Here are some points, each followed by its number:
[  5  13  10  12  20  18   3  -4   1   0 -18 -33 -31 -16 -18 -28 -22  -5
   1] 0
[-22 -42 -77 -65 -12  15 -17 -47 -32 -16 -30 -42 -19   7 -24 -75 -85 -62
 -68] 1
[ 27  39  46  21 -17 -17  26  57  48  27  29  40  32  32  55  79  63  38
  44] 2
[-11   5  -8 -29 -35 -24 -12 -13 -10 -10 -10  -8  -2   9   7 -10 -32 -49
 -52] 3
[ -3 -15  -4  25  34  15  -8 -15  -5   6  11  11   1 -15 -21  -6  26  46
  47] 4
[ 11  16  14  -3 -25 -17   6  22  20   8   7  16  18  22  33  36  21   6
   5] 5
[-24 -50 -80 -63  -7  14 -20 -52 -36 -11 -15 -24  -6   9 -21 -65 -64 -40
 -53] 6
[ 18   7  18  39  42  31  20  19  15   4  -1  -3 -13 -22 -18   2  27  47
  56] 7
[16 26 34 27 10  5 18 29 23 11  9 11  5 -1 14 34 33 26 32] 8
[ -1   8   0 -15 -15  -4   1  -1  -6  -8 -16 -20 -12  -5  -2 -17 -28 -34
 -35] 9
[-25 -46 -66 -51 -20 -13 -40 -56 -38 -15 -19 -23  -7   1 -22 -60 -62 -48
 -58] 10
[-21 -26 -38 -37 -21 -19 -35 -43 -26  -8  -4  -8  -1   4 -12 -36 -43 -40
 -50] 11
[ 33  38  54  61  44  33  41  52  34  10  -2  -3 -14 -22  -4  30  49  54
  72] 12
[  5  22  26  -2 -36 -28   9  35  20   3  10  22  22  21  41  55  32  -7
  -3] 13
[ -5 -24 -15  11  21   4 -18 -21  -5  11  18  18  11  -5 -14  -7  15  34
  31] 14
[-19 -20 -31 -34 -25 -23 -33 -38 -23  -9  -5  -8  -1   5  -7 -30 -40 -43
 -51] 15
[ 23  39  45  19 -16 -16  21  50  41  23  24  36  33  30  53  73  57  27
  32] 16
[-36 -57 -67 -42  -3  -2 -47 -70 -42  -3   8  -2   2  -1 -33 -65 -55 -28
 -47] 17
[-23   9  21 -15 -54 -43  -6   2 -12 -17  16  35  26  16  30  41   9 -41
 -51] 18
[-24 -35 -61 -54 -15  -1 -29 -53 -36 -12 -18 -26 -11   6 -21 -63 -68 -55
 -67] 19
[  4  25  28   1 -24 -14  14  25   7  -7  -7   0   1   6  18  23   4 -22
 -17] 20
[-15   0   4 -18 -37 -30  -2   8  -8 -15   2  19  13  12  21  25   2 -31
 -34] 21
[-28 -33 -34 -25 -11 -16 -37 -48 -31   5  21  25  17   4 -14 -27 -21 -17
 -35] 22
[34 45 56 39  4 -3 28 58 52 36 38 44 35 27 51 78 77 57 62] 23
[ 15  19  27  26  19  10  16  20  14   2  -3  -4  -8 -11  -2  14  20  19
  29] 24
[25 39 52 32  2  1 31 50 30  7  4  7  4  0 24 49 41 20 32] 25
[ 25  27  48  60  45  31  36  43  24  -2 -12  -8 -20 -28 -12  20  40  45
  59] 26
[20 23 33 36 21 13 23 31 21  6  3  7 -1 -6  3 23 33 34 41] 27
[ -4 -20 -11   5   7  -7 -20 -18   3  20  29  30  23   8   2   7  22  33
  26] 28
[ -4 -18 -13   4   7  -7 -22 -18   1  20  32  35  26  10   1   9  24  36
  25] 29
[ 10  20  24  16   4   5  14  19  10  -4  -7 -10 -12 -10  -1   6   4   0
   4] 30
[-19 -44 -67 -50   0  15 -13 -44 -33 -10 -16 -24  -5   6 -21 -59 -57 -31
 -42] 31
[  4   8   2 -11 -30 -22   2  17  10   3   2   8  15  21  28  27  13 -11
  -8] 32
[  0  13  10 -11 -17  -8   2   3  -4  -9 -15 -16 -12  -2   2  -7 -20 -35
 -33] 33
[-13 -11 -16 -23 -26 -23 -23 -25 -14   0   1   0   3   9   1 -14 -26 -32
 -41] 34
[ 33  33  52  62  52  37  39  48  32   7  -6  -7 -19 -27 -12  23  42  58
  75] 35
[-24 -36 -27 -17 -19 -30 -34 -29 -15   7  31  45  35  12   3   8  13   8
  -6] 36
[ 24  31  41  21 -17 -22  18  50  40  25  31  47  40  31  53  80  67  37
  41] 37
[ 24  39  45  19 -16 -16  22  50  42  23  24  36  33  30  53  73  57  27
  33] 38
[-35 -38 -24 -21 -25 -37 -36 -36 -27  -3  29  43  30   5   0   2  -2 -11
 -29] 39
[ 22  38  44  20 -14 -14  21  48  39  21  22  33  30  26  48  68  54  26
  32] 40
[-25 -46 -71 -54 -11  -4 -39 -60 -42 -16 -23 -33 -17  -3 -32 -69 -68 -45
 -56] 41
[-12  10  24  -8 -50 -46   0  21   4  -7  19  47  34  21  42  62  33 -14
 -18] 42
[-14  16  22 -13 -46 -32   2  11  -4  -9  14  28  20  17  31  35   6 -39
 -44] 43
[32 44 56 40  5 -2 30 56 48 31 33 37 28 23 46 76 73 54 57] 44
[-24 -54 -86 -67  -3  20 -18 -52 -37 -12 -15 -25  -6  10 -22 -69 -66 -38
 -52] 45
[-33 -64 -87 -54   3  11 -37 -71 -42  -3   1 -10   0   3 -36 -74 -60 -23
 -41] 46
[  9  14   6  10  24  19   2  -3   1  -5 -26 -42 -34 -17 -20 -32 -28  -9
  -1] 47
[ 21  17  27  37  40  30  25  24  16  -1 -13 -22 -22 -21 -13  -1  17  30
  42] 48
[22 32 43 32  5 -6 19 44 40 25 31 36 27 20 35 63 62 46 49] 49
[ 8 17 26 19 -2 -8 10 24 17 10 17 20 13  4 19 37 35 21 23] 50
[ -4 -13 -13  -2   5  -2 -21 -23  -6  12  18  17  13   7  -2  -3  12  21
  13] 51
[  5  18  12  -5 -14  -5  10  11   2  -8 -14 -16 -10  -1   6   0 -16 -27
 -23] 52
[ 37  34  53  68  56  40  45  54  32   5  -5  -8 -18 -32 -10  25  50  63
  82] 53
[-22 -32 -55 -57 -22  -1 -23 -46 -33 -15 -23 -33 -13   4 -19 -61 -73 -63
 -72] 54
[-21 -25 -25 -11  -8 -16 -33 -37 -20   8  19  18  16   8  -8 -15 -12  -4
 -16] 55
Which two points above are nearest to each new point by angle? Their numbers follow each, nearest first.
[-11  12  22 -12 -57 -47   0  25   6  -7  15  39  35  22  43  62  30 -22
 -23] 42 32
[ -9   1  -9 -24 -28 -20 -13 -14  -9  -6  -5  -4   1   9   6  -8 -25 -36
 -41] 3 34
[ 7 26 36 20 -3 -1 19 27 10 -9 -7 -1 -9 -9  5 21 14 -4  4] 30 25
[  8  21  26  18  10  12  11   9   7  -3 -15 -21 -19 -14  -7  -6  -8  -6
  -2] 30 0
[  4  23  26   0 -20 -15  10  19   4  -3  -4   4   0   3  16  23   3 -17
 -15] 20 13
[ 20  19  26  37  37  33  25  19  13  -3 -19 -26 -28 -26 -20  -9   6  22
  35] 48 26
[ 23  20  31  51  52  41  30  28  15   1 -16 -23 -26 -30 -21  -1  21  41
  57] 48 7
[  4  27  28   1 -21 -10  14  22   4  -9 -11  -7  -5   2  12  14  -4 -27
 -22] 20 52
[ 19  19  24  34  41  28  23  20  12  -4 -20 -28 -29 -28 -20  -6   6  21
  34] 48 26
[  4 -21 -23  11  41  26 -13 -26  -6   8  -1 -13 -10  -8 -22 -23  11  52
  52] 4 14
[21 31 42 37 15  7 22 37 28 12 13 18  7  0 17 44 48 37 46] 8 27
[-21  -1  -9 -37 -39 -18  -7 -13 -21 -13  -4   1   6  13   9  -5 -34 -62
 -72] 3 34
[  7  31  34   6 -20 -14  20  28  11  -7  -6  -1  -1   2  19  31   8 -21
 -15] 20 13
[ 21  18  29  41  45  34  27  23  15  -3 -17 -28 -28 -27 -19  -7  12  29
  42] 48 26
[ 10  15   9  -5 -23 -18   5  23  17   8   9  13  17  22  31  34  19   2
   5] 5 13
[ 13  11  17  30  38  29  13  10   7  -1 -14 -25 -27 -25 -23 -13   3  22
  33] 48 7
[-15  -7 -13 -33 -44 -33 -10  -4 -14 -17 -11  -2   3  12  17   7 -22 -46
 -47] 3 34
[-13  -5 -11 -31 -42 -31  -9  -2 -10 -15  -9  -1   4  13  19   9 -18 -41
 -42] 3 21
[ -3   7  21  16   0  -6   5  10   1  -2   6  14   4 -10   1  20  20  10
  10] 50 8
[24 38 50 34  7  5 31 47 28  6  2  4  0 -4 19 42 37 21 32] 25 8
[ -9  -2  -4 -15 -26 -22 -16 -11  -7   1   5  10   9   9  11   3 -12 -22
 -30] 34 3
[ 1  7 21 19 -2 -7  5 12  2 -2 12 18  9 -4  4 27 26 15 17] 50 49
[ -6   6  -1 -24 -30 -17  -5  -4  -9 -12 -14 -13  -8   4   7  -5 -26 -46
 -50] 3 33
[-22 -44 -78 -68 -13  14 -19 -44 -34 -14 -31 -47 -22   5 -27 -78 -88 -60
 -66] 1 54
[ 17   8   8  31  45  34  11  -1   7  -1 -21 -31 -30 -28 -27 -27  -4  33
  41] 48 7
[  2   7  -1  -6  -3   3   1  -2  -1  -6 -21 -28 -16  -3  -3 -15 -19 -18
 -13] 9 33
[ -2 -25 -25   1  24   7 -21 -29  -9   8  13   4   5  -4 -15 -14  11  38
  32] 14 4
[ 10  20  23  14   1   4  14  19  10  -4  -7 -11 -12  -9   0   5   1  -3
   2] 30 24
[-17   6   7 -15 -32 -22 -10 -10 -16 -10   2   6   4   5   6  -1 -19 -47
 -54] 3 34
[ 14   1   7  33  49  35   6  -1   4  -1 -18 -36 -32 -26 -31 -26  -1  32
  43] 48 7
[-11   1  -6 -25 -28 -18  -7  -8  -8  -8  -9  -5  -1   9   9  -6 -25 -39
 -45] 3 34
[ 15  15  24  39  44  33  25  21  10  -2 -17 -19 -24 -24 -16  -4  11  28
  39] 48 26
[ 17  19  24  31  35  25  22  19  11  -4 -19 -27 -27 -25 -18  -5   4  16
  28] 48 26
[ 16  14  19  30  31  23  15  13   6  -2 -11 -21 -24 -23 -18  -8   5  22
  28] 48 7
[ 17  14  23  32  36  27  22  18  11  -5 -17 -27 -25 -24 -17  -8   8  21
  31] 48 26
[-35 -48 -57 -39  -8  -5 -47 -66 -38  -2  12   4   9   1 -29 -55 -50 -29
 -46] 17 46
[ -1  18  18  -6 -25 -20   0  11   4  -2   2   8   9  13  22  21   4 -18
 -21] 43 18
[ -3 -17 -15  12  34  20  -5 -18  -9   0   2  -5 -10 -15 -26 -20   7  29
  32] 4 14
[ -2 -16  -4  26  37  17  -7 -14  -5   2   9   6  -6 -20 -23  -9  20  47
  46] 4 14
[ -2 -13  -5  21  35  16  -6 -15  -6   4   9   4  -5 -15 -22 -10  19  38
  41] 4 14
[  1   6  -5 -10  -2   5   1  -5  -3  -9 -28 -38 -23  -5  -7 -24 -29 -25
 -19] 9 47
[  9  13  10  -6 -23 -21   6  22  18   8   9  16  17  22  32  38  21   1
   4] 5 13
[ 35  42  58  57  33  23  44  58  37  12   7   9  -4 -12   9  43  56  49
  65] 27 12
[-35 -71 -93 -53   7  14 -40 -73 -44  -2   0  -7   3   1 -39 -77 -56 -18
 -34] 46 17
[-10   3  -3 -28 -41 -27  -7  -1  -9 -13  -9  -4   1   9  16   5 -20 -44
 -48] 3 21
[-21  -2   3 -28 -52 -36  -6  -2 -17 -17   2  19  18  15  26  20  -7 -47
 -56] 21 18
[  7  16  16   3  -6   0   9  11   4  -7 -14 -17 -16  -9  -5  -5 -14 -19
 -14] 52 33
[-20   1 -10 -32 -39 -21 -13 -19 -25 -13  -6  -6   0  10   3 -18 -43 -68
 -76] 3 34
[ 16  10  13  32  40  31  12   4   9  -1 -17 -30 -28 -24 -25 -21   0  26
  36] 48 7
[ 12  12  12   1 -16 -16   9  26  17   4   8  14  16  17  28  36  24   7
  11] 5 16
[  3   8  14  14  15   9   1  -3   1   0  -3 -11 -12 -10 -12 -10  -5   4
   4] 0 47
[-17  -6 -12 -36 -47 -32 -15  -9 -16 -21 -14  -4   0  11  13  -1 -26 -49
 -57] 3 34
[ 21  18  27  45  45  39  26  24  15  -1 -19 -27 -31 -30 -24 -10  11  30
  46] 48 7
[ -8   0  -9 -28 -41 -31  -8   2  -5 -12  -8   0   8  11  23  14 -12 -32
 -34] 21 3
[  1  -8   0  27  43  26  -2 -13  -4   5   1  -6 -11 -21 -26 -14  16  43
  50] 4 7
[ -4 -15  -4  25  34  15  -8 -16  -5   6   9   9   0 -16 -22  -8  26  46
  48] 4 14
[-15  -2 -16 -34 -35 -21 -14 -15 -15 -10 -12 -11  -4   9   5 -15 -36 -50
 -54] 3 34
[-22   5   9 -27 -52 -38  -5   1 -13 -17   5  21  16  16  27  27  -5 -49
 -58] 21 18
[ 14  23  33  26  15  15  23  26  14  -2 -12 -16 -18 -16  -8   2   4   5
  14] 30 48
[ -1   5  -6 -13  -8   1  -1  -6  -5 -10 -26 -34 -20  -4  -5 -21 -29 -30
 -25] 9 33
[ 17  12  23  38  40  33  24  17   9  -4 -13 -18 -22 -25 -20  -4  15  32
  44] 48 7
[ 10  11  14  20  21  16  10   7   2  -3 -10 -18 -20 -19 -15 -10  -2   9
  13] 48 0
[-26 -28 -13 -10 -15 -27 -25 -24 -20  -3  23  35  22   0  -2   5   3  -3
 -16] 39 36
[-23   3   4 -24 -43 -30 -15 -16 -20 -11   5  12  10  11  11   0 -24 -58
 -69] 3 34
[ 11  15  13  -5 -27 -21   7  28  21  10  13  21  23  26  39  45  27   5
   8] 5 13
[18 38 47 23 -7 -8 32 45 26 -1  0  9  4  2 26 45 34  8 16] 25 8
[ 16  20  27  27  22  19  19  18  12  -3 -15 -21 -22 -21 -14  -5   3  11
  21] 48 26
[ -9 -28 -23  -4   7  -5 -24 -27  -5  16  24  24  20   7  -5  -6   9  25
  16] 51 28
[  0 -12  -3  26  42  21  -3 -13  -5   3   7   0  -9 -19 -26 -11  22  44
  49] 4 7
[27 28 44 50 31 17 30 42 29 10  7 12  0 -9  4 33 49 51 62] 27 12
[  0  18  23  -5 -30 -24   6  19   7  -6   0   7   6   7  23  28   8 -19
 -21] 20 43
[ -3 -16  -3  21  33  13  -7 -10  -1   7  14  18   5 -14 -18  -2  25  48
  47] 4 14
[ -1  -6   3  21  27  15  -2  -8  -4   2   3   0  -5 -15 -16  -4  17  32
  36] 4 7
[-36 -34 -30 -25 -20 -25 -38 -45 -36  -1  27  34  21   6 -12 -16 -15 -22
 -44] 22 55
